One vector is turned by the same rotation once a tick. Each row is the vector after some number of ticks, and that number follows the row.
The counts run from 0 to 777.
[-18 -10  -4  13  -4 -11   7 -18 -12  25  23   1 -21  10  13]
360
[  8   7  -6  14  14 -21 -15 -23 -20  17  -1 -15   2 -19  -7]
491
[-11   6 -12   5  -5  12  -1 -27 -26  13  15  -6 -28   2  -5]
572
[  6  11  -3  13   3 -14  -3 -26 -10  26  20  -7  -1  24   5]
651
[-14   9  -5  -3   2 -12   0 -21 -17  27  25 -10  -6   7   5]
560
[  4   3  -5  16  -5   9  -2 -30 -16  20  16  -3 -13  20 -11]
659
[  8 -13 -18  12   4 -22  13 -14 -22  14  17  10 -15  -9  -5]
136
[ -9   1   6  37   3   7 -11 -23 -11   9   0  -7 -23  13  -5]
478
[ 10   4   2  15   0   2   0 -29 -15  18  25   0  -5  27   6]
79
[-20 -12  11  19   0   5  13 -17 -17  15  18   2 -20  12  14]
167
[  6  -6  18  26  20 -14   1 -13 -32  -2  -1  -4   5 -17   2]
699
[-18  13  10  17  18  -3  -5 -24 -22   4  -6 -23 -13 -11  14]
9
[ 21   2  13  17  15  -9  10 -16 -26   6   5  -6  10   1  29]
55
[  3  -6 -19  26  -1  -2  -7 -22 -16  12   0   0 -27  -4 -15]
110
[-10   3   2   3   4 -12   4 -21 -20  26  33  -3  -4  11   9]
363
[ -1 -23   2  22  -6   1  17 -12 -24   8  14  14 -21  -5   4]
527
[  2  -5   7  31  22 -18  -1 -10 -22   3  -7  -8  -2 -21   5]
695
[ 30   1  -2   4   5  -1  10 -24 -31   8   8   1   8  -7  20]
241
[ 14   4  -9   7  -2 -10  -7 -28 -12  34  18  -7   4  11   9]
268
[ -1  -2  17  33   7   1  -4 -21  -9  16  -2 -12  -1  12  27]
77
[  6  14 -24   1  10 -19   9 -18 -27   2  11  -4 -26  -2   0]
26
[-14 -18   4  21   1  -9   8 -12 -10  22   5  -2 -16  -8  30]
160
[-21   6  19  18  10   9  -7 -20 -21   9   3 -20  -7  -4  15]
566
[ 17  -6  10  22  -1  11   7 -19 -19   7  -6  -3   3  -1  31]
62
[  2   1  -2  26  12  -9  14 -10 -20  -8  -6   0 -27  -1  22]
607
[ 11   7  -5  16   7 -10 -22 -25 -16  26  -4 -16   4 -15   0]
290
[ -3  -5   2  27   0  -2   3 -21  -3  17  10   1 -18  28  17]
76
[ -5  -2 -18  29   2 -10  -8 -19  -7  20  -4  -4 -28   6  -7]
292
[ 18   5  12  15  17  -2  11 -16 -35  -6  -1  -4   8  -9  20]
612
[ 23   0  -5   1  -1  -8   1 -26 -21  29  14  -1   9   5  19]
67
[  1  10   3  20  19 -12   3 -15 -27  -6 -11 -15  -9 -15  18]
407
[-13   9   3  26  13   3   1 -18 -23  -7  -4 -11 -30  -3   5]
588
[ -3  -2   4  31   2  -4  -8 -19  -2  23  -5 -13 -11   8  27]
649
[ 12   0   6  25  15  -3 -10 -21 -28   6  -4 -10   6 -21 -11]
305
[ -6 -21  13  31  12 -11  15  -8 -21   0   0   5 -16  -9  15]
520
[-12  13   0   1  11 -10 -14 -22 -21  22   4 -21   1 -14  13]
381
[ -1 -26  -5  24  -5 -11  14  -8 -17  13   2  10 -21 -16  17]
334
[ 13 -12 -12  20  -6  -3  14 -15 -13   9  -6   6 -24   0  29]
622
[ 16  -9  -2   9   5 -10  10 -18 -35   6  23  14  -3  -8 -13]
704
[  6 -17  -8  25  -1  -1  10 -16 -27   4   2  12 -24  -9 -12]
129
[ -1  12  -9  17   6 -14  -9 -26 -10  20  21  -9 -10  19  -8]
473
[ -4  -4  -1  29   1  -3 -15 -23  -3  26 -12 -17 -11  -2  13]
92
[ -9   4   5   5  -2   9 -12 -21 -22  24   2 -17  -2 -18  15]
752
[  7  -9   8  -2  -2   3   4 -20 -30  25  21   0  14  -9  13]
351
[  8   9 -10  10   3 -14 -13 -28 -10  31  17  -8   0  10  -3]
469
[  5  -7 -13  27   1  -1   0 -21 -23   5   4   5 -29  -4 -19]
307
[ 13   0  -7  14  13 -16  -8 -18 -30  13  -1  -9   2 -25  -7]
688
[  1   0   5  24  13   0  13 -15 -25 -12  -8  -4 -23  -6  19]
35
[  9  16  -9   0  11  -7  -4 -23 -31   8  -2 -18  -3 -23   8]
400
[ -2   3  -5  16   5  10  -3 -20 -30  -2 -14 -13 -24 -22  11]
20
[-25  -6  10  19  -3  15   2 -20 -16  15  14  -4 -24  10  10]
368
[  4  17 -20  -5   4  -8  -1 -25 -32  11  12  -8 -18  -8  -7]
776
[ -3 -17  14  15  -5   7   3 -14 -23  21   5  -3   2 -20  26]
729
[  0  13 -19   6   9 -20  10 -19 -27   1  10  -3 -26   1  -1]
405
[ -1 -18  19  30   6   0  13 -11 -25   1   0   4  -7 -12  14]
524
[ -8  -1   0  38   9  -7  -4 -20 -12   4  -1  -7 -26   7  -5]
675
[-10   7   2   0   3   6 -12 -24 -23  25   2 -20  -2 -21  14]
377
[-11   8 -10  -5   1 -12  -2 -25 -18  32  24 -11  -6   4   7]
181
[ -8   4 -20  16   3  -7   5 -18 -20   2  -5  -8 -35  -8   7]
402
[ 14   8  15  12   5   0  -3 -27 -22  21  14 -12  13  13  14]
457
[ -8  22   1   3  16  -9  -5 -26 -28   7  14 -17  -4  -1  -3]
10
[ 25   6 -11   1   9 -19   9 -17 -32  10   2  -3   4 -12  21]
423
[ -8  -6  -2   3  -8   7   9 -23 -23  23  29   4  -8   9   4]
549
[-12  11   1  15  13  -9  -5 -16 -22   4 -14 -21 -16 -14  16]
206
[  3  -3  -7  24  11 -15  14 -12 -18  -6  -7  -2 -29  -4  25]
228
[ -3  -9   9  36  11  -3   2 -15 -24  -5  -7  -2 -19  -6  -8]
501
[ 12  -6 -15  11 -15   1   2 -25 -12  27  15   4 -14  17  11]
265
[-16 -13  11  18  -3   9  10 -18 -17  16  17   5 -18   7  15]
546
[-22   4   2  18   7  -2  -8 -19 -13  17  -4 -22 -19  -9  20]
759
[-11  -5  13   9   5 -13  -1 -15 -19  28  12 -13   9 -12  28]
737
[ -2 -12 -12  30   7 -19   5 -11 -17   7  -6   1 -26 -11  -2]
315
[ 20   2 -24   3   0 -11  18 -18 -25   8   9   7 -20   0  13]
45
[-22 -10   2  16  -2  -8  10 -15 -11  20  23   0 -22  15  17]
739
[-17  -5 -11   7  -7  -3   3 -20 -12  28  18  -4 -25   5  10]
557
[ 13   1  -2  13  12 -10   5 -22 -35   4  16   5  -1  -6 -20]
503
[ 11   3  -7  17  11  -7  23 -16 -27  -9  11   8 -25  11  10]
610
[ -3  -1  -5  31   9  -8 -14 -19 -14  16 -17 -12 -13 -19   0]
490
[ 15   5   6   8  -2   7  -7 -29 -21  26  15  -9  11   8   7]
461
[  0  21  -2   1  20 -19  -2 -21 -30   5   8 -19  -3  -9   3]
207
[ 11  -8  -2   5   6 -26  11 -13 -27  21  19   5   8 -14  10]
336
[  4   4  10  25  11   5 -16 -27 -23  12  -4 -16   3 -11  -4]
104
[-18  10   0   4   7  -6  -1 -25 -23  17  28  -8 -13  13  -1]
564
[ 21  -4  -9   6  -7   3  13 -23 -24  14  21  13  -4  14  13]
439
[  4 -13  -1   4  -7   3  13 -20 -28  21  26  12  -6   3   5]
727
[ -6   3  -7  17   3   9  -3 -20 -24   2 -15 -12 -28 -18  11]
774
[  9  -8  17  20  16 -11   6 -15 -33   0   5  -1   6 -19   2]
324
[  3   5  -4  19   0   5  -3 -32 -14  19  18  -1 -13  26  -9]
280
[ 17   0  -2  10  -3   4   9 -26 -20  14  23   8  -4  20  11]
636
[ -5  -1  -5  33   5  -5 -15 -21  -5  22 -13 -15 -16  -9   6]
668
[  0  -6   8   7   5 -14  17 -19 -26  14  30  11   3   6   8]
344
[  7  -9   1   5  10 -30  11 -15 -24  17  20   4   6  -9  10]
715
[ 10  -8  -3  22   6 -14  14  -9 -14   4  -6   3 -21   0  36]
50
[  4  -7   4   7  12 -26  15 -15 -24  20  26   7   2  -1   9]
340
[-18  10  -1   8   8   0   0 -26 -23  12  24  -6 -20  13  -4]
189
[ 18   8  -4   6  10 -16  15 -19 -27   3  18   2   2  11  17]
431
[ -5 -10  10   7  -4   4   2 -17 -24  26   3  -8   6 -16  27]
354
[-12  13   5  18  20  -6  -5 -18 -26   0  -9 -20 -15 -14  12]
585
[  7 -16  -7   5  -9  -7  11 -17 -30  18  28  16 -11  -3   2]
530
[-25  10  -4  19   9  -6  -2 -20 -15   7   0 -13 -31   5   7]
8
[ -7  -5   5  37   6   9 -12 -23 -15   6  -6  -7 -21   6  -5]
103
[  9  15 -22  -2   4  -6   3 -24 -32   7   9  -3 -18  -7  -5]
22
[ 21   0  -1   8  -1   0  14 -25 -27   8  20  10  -2  20  14]
60
[  4  12  -9  12  13 -12  16 -20 -25  -6  12   2 -26   7  -1]
409
[ -7  12  10  11  13   7  -7 -22 -31   2  -2 -19  -5 -17   3]
392
[ -6   5 -11  22  13 -12  10 -15 -19  -6  -4  -7 -35  -5  14]
406
[ -6  -4   6   5   8 -16  11 -18 -23  23  31   4   2   7   9]
541
[-13  18 -14   2   8 -15   1 -23 -21  13  18 -11 -21   8  -2]
7
[  0  13   4   6  11   7  -6 -25 -34   2  -3 -14  -4 -17   4]
17
[ 11   8  -1  12   4   6 -13 -31 -23  22  13  -9   6   8  -8]
283
[ 17   6  10  15  18  -9  11 -17 -31  -6   0  -7   3  -7  23]
233
[ -5   8 -13   8   0  10   3 -25 -29   3   9  -5 -32  -1  -8]
394
[  0   4  -4  23   5   2  -4 -29 -17  11  16   0 -16  16 -22]
102
[  6   0 -19  14   3  -5   9 -18 -23  -1  -7   1 -38  -8   6]
599
[-17   0  -2  16  -3  16  -7 -25 -21  12  -4 -10 -26  -8   8]
573
[  2  -6   4  30  17 -23  -1 -10 -21   4  -9  -8  -5 -23   8]
316
[ -9  16 -13   6  13 -14   4 -21 -25   2  16  -6 -26   8  -7]
208
[  6  -8  -2  -1   0 -18   7 -14 -24  29  22   4   6  -9  14]
158
[-13 -13 -10   6  -7  -9   9 -16 -12  29  23   4 -20   6  13]
735
[ 14   5  12  17  16 -15  10 -14 -26   0   0  -8   5  -5  31]
430
[ 11  -9 -15  12   3 -20   9 -16 -25  14  15  12 -15 -12 -10]
511
[  0  21  -2  -5  12   2  -3 -28 -36   7  14 -10  -5  -6  -9]
393
[ -4  -2   6  33  -3  12  -6 -23  -6  13   3  -4 -20  21   5]
656
[  3  -1  -6  26  10 -17   6 -19 -23   1  15   7 -19   4 -16]
121
[ 28   1   2   6   1   0   5 -23 -25  19  10   0  11   1  19]
63
[ 11 -13  -5  23  -1  -6  10 -13 -13  14  -5   0 -22   3  35]
247
[  9   8 -14  10   1 -10 -13 -28 -15  27  11  -7  -4   0 -12]
666
